A single turn carries every row of the set below to another of its rows. Some are shown first; where does it send the rows asked next?
G: [ 22.3  -5.3  14.7  -0.3  12.8  17.2  10.6  -8.1   7.7  -8.7   5.5 -17.2
  -3.0  -2.0   7.9   5.1 -21.1  -7.9  -3.3   5.7 -29.6   2.7  11.4   0.0
  14.7  -5.2  18.6  -0.3  -8.7   8.5   3.1 -20.3  -1.1 -36.3]
Z: [ 17.2 -11.3   3.3 -14.2   1.2 -19.2  -5.2  -1.1   2.9  -4.2  -9.4  12.5
  11.1   2.3  15.9   3.4   4.5  -1.2 -16.4   7.0  -3.6  26.6  11.3 -29.8
  -4.6  10.0  23.3  -5.8  16.5  -2.1   2.3 -11.2  24.8  14.9]
S: [-14.2 -10.7 -14.9  -1.8  30.1  18.2  -2.8   7.8   1.2   4.8   1.4 -17.2
  12.8   2.2  -4.6  -7.0   8.0  19.6  13.6   6.8 -11.3  -9.6   5.8   6.5
  -2.2 -17.8 -14.5   5.6  21.5   3.9  -4.9   8.2 -24.1 -15.9]
J: [-15.4 -15.3 -11.4  -7.1  22.1   3.1   6.9   7.3  -3.2   1.3  -3.0  -7.8
  14.0   6.3  -0.5  13.1   9.3  28.4  24.2  -1.4  -4.2 -16.3  -8.3   6.1
  -3.3  -6.4 -21.4   5.9   8.7  -1.0  -6.9   8.9 -28.4 -11.3]
D: [ -8.1 -29.8   0.8  -1.4  20.5  11.1   0.6   3.3   6.8   0.2  -5.0  -0.1
  17.4   1.2  -1.0   0.5   8.5  13.6  23.4  14.1 -15.5 -20.6  -4.3   9.1
 -10.9 -10.0 -17.8  16.0  17.7  11.0  10.1  10.1 -20.4  -3.1]
B: [  8.0   1.2   7.3   3.6 -15.9   8.8   4.2   4.6 -25.5   0.5  -4.5   9.5
  -9.8   0.3  -0.3  -0.1 -15.0  -2.7  13.2  -4.8   4.6  -4.2 -42.1  19.0
  -9.2  -9.0  18.5  -6.5 -10.2  -6.5  11.7 -14.9   9.7  -7.7]
N: [ 18.0   6.1  -0.8 -19.6  11.4 -13.7   1.0  10.2  -2.0  -2.8   2.7   5.7
   0.0   1.1   2.7  -2.0   1.5  -5.2 -17.8  11.6  11.5  25.9  15.0 -16.9
  -2.0  26.0  22.4  -7.4  10.5   8.4   0.6 -19.6  22.2  -1.5]
H: [  1.2  -6.3  -9.0  19.0 -21.8  10.2 -21.3 -15.2   4.6  11.7 -16.3  28.0
 -16.7   6.3   5.4   4.4  20.3  26.6   2.1  -5.6   4.9 -11.4   6.8   7.9
 -13.1  14.3   8.9  -4.8  -1.1 -10.0   5.6   0.6  -2.6  18.3]
T: [ -5.0 -15.0   7.6   5.3 -15.3  -0.8   8.1   8.7  -6.0   8.7  -8.5 -18.0
  -4.2   3.2  10.4  -8.1 -25.2  -2.6   4.7 -10.8  20.5   0.1 -31.0  11.9
  -5.1  -6.2  17.8 -11.8 -15.8 -20.2  10.8  -9.7  11.1  -3.3]
R: [ -8.5 -14.4  -2.6   1.5  24.8  19.7  -6.6   1.5   0.0   6.5  -0.8 -12.9
  20.6  -0.7   7.7   9.9  10.7  10.8  23.9  11.4   0.8 -16.8  -1.4   1.0
   2.9  -6.4 -12.0  15.2   3.1  12.0   6.2  16.0 -31.4 -17.2]
L: [ -4.5   4.8  21.1  14.2   5.6  -7.3  -5.6  32.0  -4.3   5.8  -2.7  -7.9
  17.3   4.1   8.3 -14.2   8.6  22.1  -4.6  -0.4  -3.6  -5.6 -27.0  -7.0
  -2.9 -10.6 -15.2   1.1  12.0  11.8  -6.7 -14.4  29.4  -7.1]
V: [ 19.2 -20.4  12.4   2.3   6.7  15.8  19.9  -8.1  12.3  -5.1  -8.6 -20.3
  -2.1  -8.5   6.5  -3.9 -18.7  -1.2  -7.4  -3.3 -29.6   0.4  14.6   2.8
   0.4 -14.9  21.0   8.4   2.5  -8.0  -7.5 -22.6   3.9 -32.4]
E: [  6.7 -16.7  18.6   9.6  14.6  15.2  22.7 -11.6   5.4  12.2  -2.5 -22.3
  -8.1   0.3   8.6   1.8 -19.2 -11.9  -8.5  -2.6 -24.6   3.2   4.8 -14.2
  10.7 -16.7  10.3  -1.7  -3.5   8.1  -0.1 -12.0  -4.3 -35.6]
M: [-14.3  -0.7 -11.7   4.9 -27.1  -3.3  -9.1 -24.5  -1.0  21.1  -6.3  15.1
 -21.3  11.5   5.9   2.5  20.9  12.7   8.3  10.0  -0.7  -9.0  -4.6   7.6
  -5.8   8.2  -2.5   5.8  -7.2 -10.2  10.6  15.0  -4.0  12.7]
X: [ -6.1  -0.4  -3.3   2.9 -27.1   5.6 -19.0  -6.9   1.2  11.2  -4.2  11.7
 -19.3   8.9  14.6   2.2  21.7  31.8   5.4   0.1  13.2  -8.8   7.4  -7.6
   4.1  14.5   0.1  -6.1 -11.1 -13.7   3.8  13.3 -11.6  16.0]
K: [ -1.2   0.5  20.3  17.2  22.6   8.5 -19.9  30.5 -13.9  11.8 -12.7  -4.0
  15.3  18.9  16.3  -5.5   6.7   3.7  -3.0  -5.6   2.1  14.3 -20.4  -2.0
 -11.1  -1.0  -3.6   6.5   3.7   7.9 -13.5 -11.4  20.1  -0.1]
A: [ -3.9   8.0  -2.2  11.1 -30.6  -8.9 -14.9  -9.2  -5.1  14.6 -10.7  23.2
 -18.3   4.9  14.8  -0.7  19.0  19.8  -0.4  13.0  -4.0   1.1   5.3  13.1
  -6.7   7.5  -0.1 -11.9 -12.6   1.5  -2.8   5.8  -8.9  19.5]
C: [  8.8  14.7  -7.5 -14.1  10.1 -13.8 -12.8   4.6   4.6  -3.4  -1.5  11.8
  -9.6   5.7   2.5  -4.2  11.6   9.2 -12.5   0.5   1.2  30.9  18.2 -26.5
  -2.2  10.2  20.5 -12.3  20.0   3.5  -5.3 -11.6  22.0   7.1]
W: [ 14.6 -15.0   3.7  -1.7   9.1  -1.8  19.1 -23.7   7.6   6.1   2.9 -17.1
  -9.3   0.8  10.0   6.2 -21.2 -20.2  -5.6   6.7 -30.7  11.1  -2.1  -5.2
   9.6 -10.2  14.9   4.2  -5.4  -4.8  -1.3 -13.1  10.5 -33.4]
Y: [ 14.9   8.2   3.6 -20.3  -3.0 -23.0  -3.1   2.6   7.3 -12.8   3.7  12.0
  -3.1  -1.9  21.1   1.6   3.8  11.5  -6.1  11.0  -1.3  21.8  10.0 -31.3
   3.0  18.4  23.8 -10.1   4.8  11.2  -1.2  -8.7  25.2   0.7]

G -> Y
V -> Z
Now find these:
J -> E
W -> C
K -> B

